One vector is turned by the same rotation once a step. Each row is the vector after some number of steps, and that number follows the row.
The counts run from 0 to 282.
[134 132 128 110 157 134 111 114 156 120 113 157  81  86 133 115 132 176
 114 159 131 149 151 112 116 127 109 137 141 117 123 160 101 119 129 176
 123 119 106  99 104 181  71 137 162  94 149 108 146 117 124 127 139 113
 121 152 184 191 136 121 121 143 115 115  65 123 125 187 117 146]
115
[116 123 144 113 122 151 114 133 135 151  95 168 123  66 127 136 139 175
 109 139 122 152 129 125 121 141 116 143 112 118 131 141  91 140 117 182
 111 109 111 122 102 160 106 165 162 115 125 148 154 120 127 126 124 127
 118 155 179 233 120 129 165 156 123 123 120 121 110 176 153 139]
37
[128 109 125  96 158 129 135 139 156 117 107 178 111  78 125 139 146 168
 122 150 137 128 144 105 133 152 126 162 159 111 112 159 113 124 118 167
 128 120 105  99 100 197  98 144 159 100 119 127 145 113 134 136 143 125
 115 168 184 182 137 127 121 136 124 107  63 126 138 169 147 142]
111
[161  99 136  97 155 126 115 110 148 153  83 176  80  99 147 130 117 155
 108 125 119 141 123 107 119 117 131 146 163 121 128 149 102 127 120 183
 133 116  94 109 116 172 104 147 188  94 140 159 155 119 115 128 131 116
 113 148 177 198 128 127 112 119 115 124  89 126 105 170 120 170]
138
[128 118 133 117 149 140 111 133 149 121 102 141 110  69 143 124 139 165
 124 143 138 115 148  99 113 124 118 151 137 134 122 157  94 122 119 174
 116 131 107 113 105 193  92 151 152 115 122 120 151 108 141 150 143 109
 115 157 187 217 141 140 126 147  95 102  66 138 126 158 140 110]
243
[152  97 133 114 158 125 124 124 145 135  89 151  76 105 139 133 131 161
 105 121 119 127 124 103 108 106 134 149 153 146 115 166 107 139 112 192
 132 118  86 120 108 165 113 153 166  89 133 134 155  99 131 126 133 106
  95 154 163 216 132 131 126 134 111 134  82 125  96 175 119 140]
269
[130 121 148 115 132 142 110 115 141 139 106 160  91  94 137 130 135 184
 105 151 103 148 121 114 105 129 110 133 126 123 131 164 105 139 144 185
 130 103  97 117  95 167 100 147 162  94 158 115 161  96 126 138 130 107
 118 150 163 217 131 116 145 142 121 139  76 116 119 183 139 141]
263
[140 110 137  96 145 125 109  96 135 127  99 174  89  86 154 129 131 152
 106 142 131 138 134 114 134 133 109 134 146 126 123 161  93 123 132 171
 128 116 115  92 106 187  90 138 169  94 154 122 150 109 123 147 129 105
 126 151 190 193 122 122 111 136  87 104  70 114 130 165 123 163]
130
[142 108 134 101 153 133 116 119 155 154  77 170  85  86 142 117 122 143
 112 121 142 148 150 116 142 121 126 150 162 122 118 145  92 125 107 189
 112 125 110 103 120 165 105 159 172  96 118 157 143 129 112 116 117 140
 110 157 180 203 118 132 122 134 106 109 111 118 100 175 122 169]
154
[159 112 138  98 136 150 102 121 134 146 107 159  85  92 105 140 109 183
 111 116 130 124 137  98 115 120 122 154 128 160 107 157 122 124 105 178
 135 109 105 131 103 178 103 137 165 114 126 153 138 117 130 117 121  87
 115 151 163 207 137 150 135 144  95 140  81 160 101 181 136 114]
221
[134 104 142  91 129 133 116 113 123 165  82 180 109  74 141 127 117 163
 101 122 143 154 135 117 124 123 119 152 128 124 127 127  88 134 109 179
 113 113 115 117 116 178 103 162 175 111 126 168 157 137 108 115 132 127
 112 138 187 214 119 140 141 143 111 122 113 129  99 150 124 165]
169
[130  93 138 115 143 128 125 129 142 141  80 161  97  97 149 139 140 168
 109 125 118 129 115  96 107 112 138 157 147 125 131 150  99 138 127 189
 128 122  83 115 114 183 117 164 172  97 128 150 163  97 131 129 136 120
 107 157 173 216 130 129 131 137 120 144  87 119 107 163 131 141]
267
[133 118 142  98 141 154 133 134 148 144  94 171 119  56 119 135 138 155
 117 133 129 133 139 134 141 153 115 146 141 133 115 164 101 129 101 180
 113 123 112 124  89 163 120 161 147 117 111 134 132 118 125 147 124 127
 105 170 179 227 128 133 155 150 102  99 105 131 106 167 159 135]
29
[131 112 134  96 147 137 132 138 131 119 120 165  98  83  90 133 136 180
 102 140 145 138 146 101 123 144 123 159 123 143  89 163 114 136  95 180
 130 111 112 121  91 177  99 138 144 103 118 125 138 112 133  96 124 107
 107 162 166 207 129 131 147 156 117 122  96 128 112 192 142 126]
76
[143 114 124 107 156 129 113 121 161 126  97 172  72 105 127 126 133 171
 110 129 138 128 142  96 122 117 135 157 162 131 107 161 116 119 112 184
 132 121  92  97 115 182  93 141 171  95 123 147 139 109 132 109 124 121
 113 162 166 180 130 134 110 135 114 134  79 128 114 198 121 139]
106
[140 121 133 101 156 138 108 105 149 159  96 152  73  85 144 119 117 162
 115 143 129 148 157 127 136 128 112 130 158 125 140 170  91 131 132 175
 112 128 109 103 106 174 105 155 163  90 153 119 143 120 111 144 126 119
 101 156 181 195 127 126 126 143  99 106  79 130 105 157 108 171]
147
[153 101 141 105 131 154 106 111 148 157  75 181 100  83 151 133 118 152
 112 112 119 134 117 120 119 116 122 144 147 131 129 140 101 115 117 179
 127 110 101 117 112 165 105 154 183 110 127 171 145 112 124 138 118 124
 126 153 181 217 125 147 129 142  87 129  97 130 107 171 136 149]
7
[137 133 142  92 140 145 110 109 132 158 106 167  93  69 126 121 107 172
 109 158 130 167 151 133 126 138  97 130 123 115 132 145  91 129 119 176
 110 105 126 120 100 158  94 150 167 101 155 120 152 138 107 119 127 119
 115 144 180 216 124 120 150 146 117 110 105 127 108 170 122 175]
165
[129 106 133 101 145 131 115 120 156 161  74 175  96  85 149 118 124 152
 114 124 144 142 147 119 141 125 128 155 158 114 128 149  92 121 114 184
 113 129 111 102 119 172 109 165 169  99 112 161 142 126 109 118 122 147
 108 155 187 203 117 129 127 141 117 117 109 114 101 168 130 169]
153
[133 102 130  99 144 123 129 111 158 122  90 173  92  95 146 112 133 161
 114 127 140 137 135  96 119 109 132 170 144 125 119 136  97 117 108 186
 131 119 106 102 115 190  83 148 170  95 124 153 152 115 111 118 130 126
 121 142 191 199 127 124 118 130 120 120  84 116 116 167 118 145]
121
[153  99 139 100 159 133 138 135 143 134 108 155  79  98 118 134 128 172
 107 134 114 130 135 115 119 134 125 157 152 138 109 176 116 137 115 191
 136 117  91 126  85 162 125 151 155  88 135 117 141  95 121 133 130 106
  93 158 157 217 141 120 140 135 121 128  83 122 102 175 133 144]
271
[172 110 137  90 143 157 121 129 147 152 100 181  98  81 116 141 109 165
 121 130 110 137 125 135 127 149 110 139 149 130 117 162 124 123 108 178
 130 105 102 131  85 150 116 149 166 108 133 149 137 122 118 148 125 107
 108 157 166 219 137 133 147 132 101 119  90 142 105 177 156 151]
11
[119 141 133 119 148 141 100 133 137 145 115 139  88  78 109 137 136 195
 104 157 132 152 159 108 115 132 117 135 123 131 122 169  95 145 131 177
 115 114 108 112 105 168  94 152 152 101 141 111 146 117 140 108 129 109
 103 170 164 208 129 133 147 170 123 132  90 140 109 181 124 130]
67
[122 111 129 115 150 127 114 131 138 128 102 147  90  86 114 129 138 173
 103 130 154 135 149  87 113 110 138 157 130 152 103 151  95 132  94 186
 120 125 103 109 119 185  91 149 157 108 110 143 149 115 140  89 122 115
 108 164 173 205 120 146 130 151 110 132 101 138 104 187 114 123]
73
[126 135 146 113 122 161  94 128 157 156 109 164  90  89 119 135 131 199
 115 142 119 137 145 109 115 137 121 152 127 121 124 166 114 117 142 174
 126 107 107 110 101 170 103 147 154 111 128 132 134 102 131 129 115 118
 126 160 163 207 141 134 148 160 116 144  78 136 123 193 157 118]
231
[139 116 135 105 145 148 133 150 157 123 113 161 106  71 114 136 138 179
 125 147 127 119 139 113 116 146 118 163 144 124 109 162 116 121 108 180
 129 118 103 128  86 177 105 145 145 111 109 127 138 110 135 141 145 113
 108 163 171 217 146 128 148 142 122 116  71 139 119 174 163 116]
240
[140 136 142 105 129 159  84 120 127 144 113 157  97  71 116 141 117 187
 110 147 135 146 148 104 110 127 103 126 109 131 128 148 101 126 124 164
 118 103 122 120 104 172  76 135 166 122 146 125 146 127 137 122 125  91
 127 151 174 207 132 145 141 157  89 128  83 153 121 181 135 129]
213
[155 125 132 116 156 148 119 140 165 129 108 151  88  86 109 131 125 181
 121 137 124 129 138 107 111 126 119 153 141 136 107 167 124 122 102 187
 132 115  99 128  94 166  93 135 158 107 113 131 136 110 137 126 129 109
 108 164 159 212 146 137 141 134 119 124  82 146 107 194 147 114]
238
[130 111 137 102 132 154 103 132 133 144  99 163 110  72 128 148 134 175
 118 131 142 108 143  99 128 141 128 151 143 145 125 166 103 124 128 157
 124 124 107 108 104 200 115 151 153 123 120 139 139 109 139 147 125 102
 121 168 177 197 133 148 131 159  86 119  62 151 123 161 153 112]
226
[156 115 134  98 162 131 117 116 154 155  83 168  79  86 132 114 117 145
 110 126 138 146 148 120 139 121 115 139 157 129 115 153  99 125  97 188
 114 120 105 107 111 158 105 151 169  92 121 147 137 129 114 117 117 131
 108 158 176 203 121 131 124 132 106 103 114 124  97 184 120 172]
155
[131  96 146  92 135 139 128 137 111 140  98 164 122  63 120 154 135 164
 104 129 130 127 128 112 126 153 122 147 121 145 121 158  87 153 106 173
 121 120 113 130  97 184 127 160 150 121 125 134 157 119 133 139 131 107
 106 165 178 225 123 136 152 161  98 114  96 141 107 143 150 132]
46
[131 104 141 112 146 130 122 128 131 119  93 165 112  79 152 144 145 156
 110 136 123 118 120 102 124 134 115 136 137 132 123 160  89 137 130 173
 130 113 102 108 100 192 101 148 167 106 134 125 162  95 144 158 136 106
 126 160 180 215 129 130 122 138  91 114  74 120 136 165 147 133]
259
[138 102 141 118 136 135 120 122 152 120  89 160  93  95 142 122 136 151
 107 125 130 125 126  96 113 100 126 158 134 146 106 150 101 116 103 200
 130 118  99 116 108 177  97 144 165 105 116 145 149  94 134 121 120 111
 131 145 177 218 128 136 121 137  96 129  89 116 117 186 131 120]
252
[135 132 141 109 133 166 105 117 155 172  99 154  96  77 129 125 118 186
 120 141 110 152 143 141 119 136 113 137 134 119 143 162 103 120 131 177
 114 118 106 127 100 150 107 162 160 105 145 130 139 120 110 141 126 120
 107 155 171 226 139 123 157 158 114 125  89 135  98 165 138 138]
19
[133 129 146  92 129 146 111 114 133 160 103 176 101  69 126 125 113 178
 107 149 133 170 144 135 130 140 103 141 120 107 131 137  98 133 125 177
 117 104 128 121 100 158  95 157 168 104 148 135 150 140 104 119 129 126
 111 138 182 216 125 120 157 152 126 118 110 125 104 166 129 170]
166
[135 129 140 100 141 148 113 106 156 168 102 165  79  90 129 116 116 176
 111 149 128 159 151 135 134 138 113 143 151 113 134 165 101 123 136 179
 118 120 110 107 105 164 108 154 158  87 151 119 139 118  94 131 119 127
 107 152 174 199 127 113 144 152 124 116  91 119 105 169 122 170]
149
[119 112 130  98 129 129 133 119 158 129 103 178 105  86 136 119 139 180
 117 148 128 149 134 105 112 129 127 175 136 101 126 135  96 117 125 182
 128 124 108 105 110 186  88 155 160  99 125 147 151 111 111 121 137 130
 125 143 188 198 130 117 137 139 142 126  77 108 127 169 133 149]
119
[149 111 141  83 130 153 118 129 131 143 114 167 101  87  97 148 116 189
 113 129 129 122 137 107 123 144 125 160 134 147 109 166 125 123 109 171
 138 110 111 130  88 182 112 137 153 116 125 141 133 110 124 133 124  90
 111 159 163 208 143 138 146 147 101 133  73 153 113 171 157 111]
223
[138 102 138  93 143 127 123 103 135 124  99 178 105  82 152 131 137 147
 108 139 135 131 132 108 137 139 115 141 150 130 120 155  91 125 126 167
 129 122 117  94 102 197  97 141 160  99 146 125 152 109 119 152 130 111
 128 153 193 193 125 122 114 134  88 102  71 117 129 158 130 161]
129
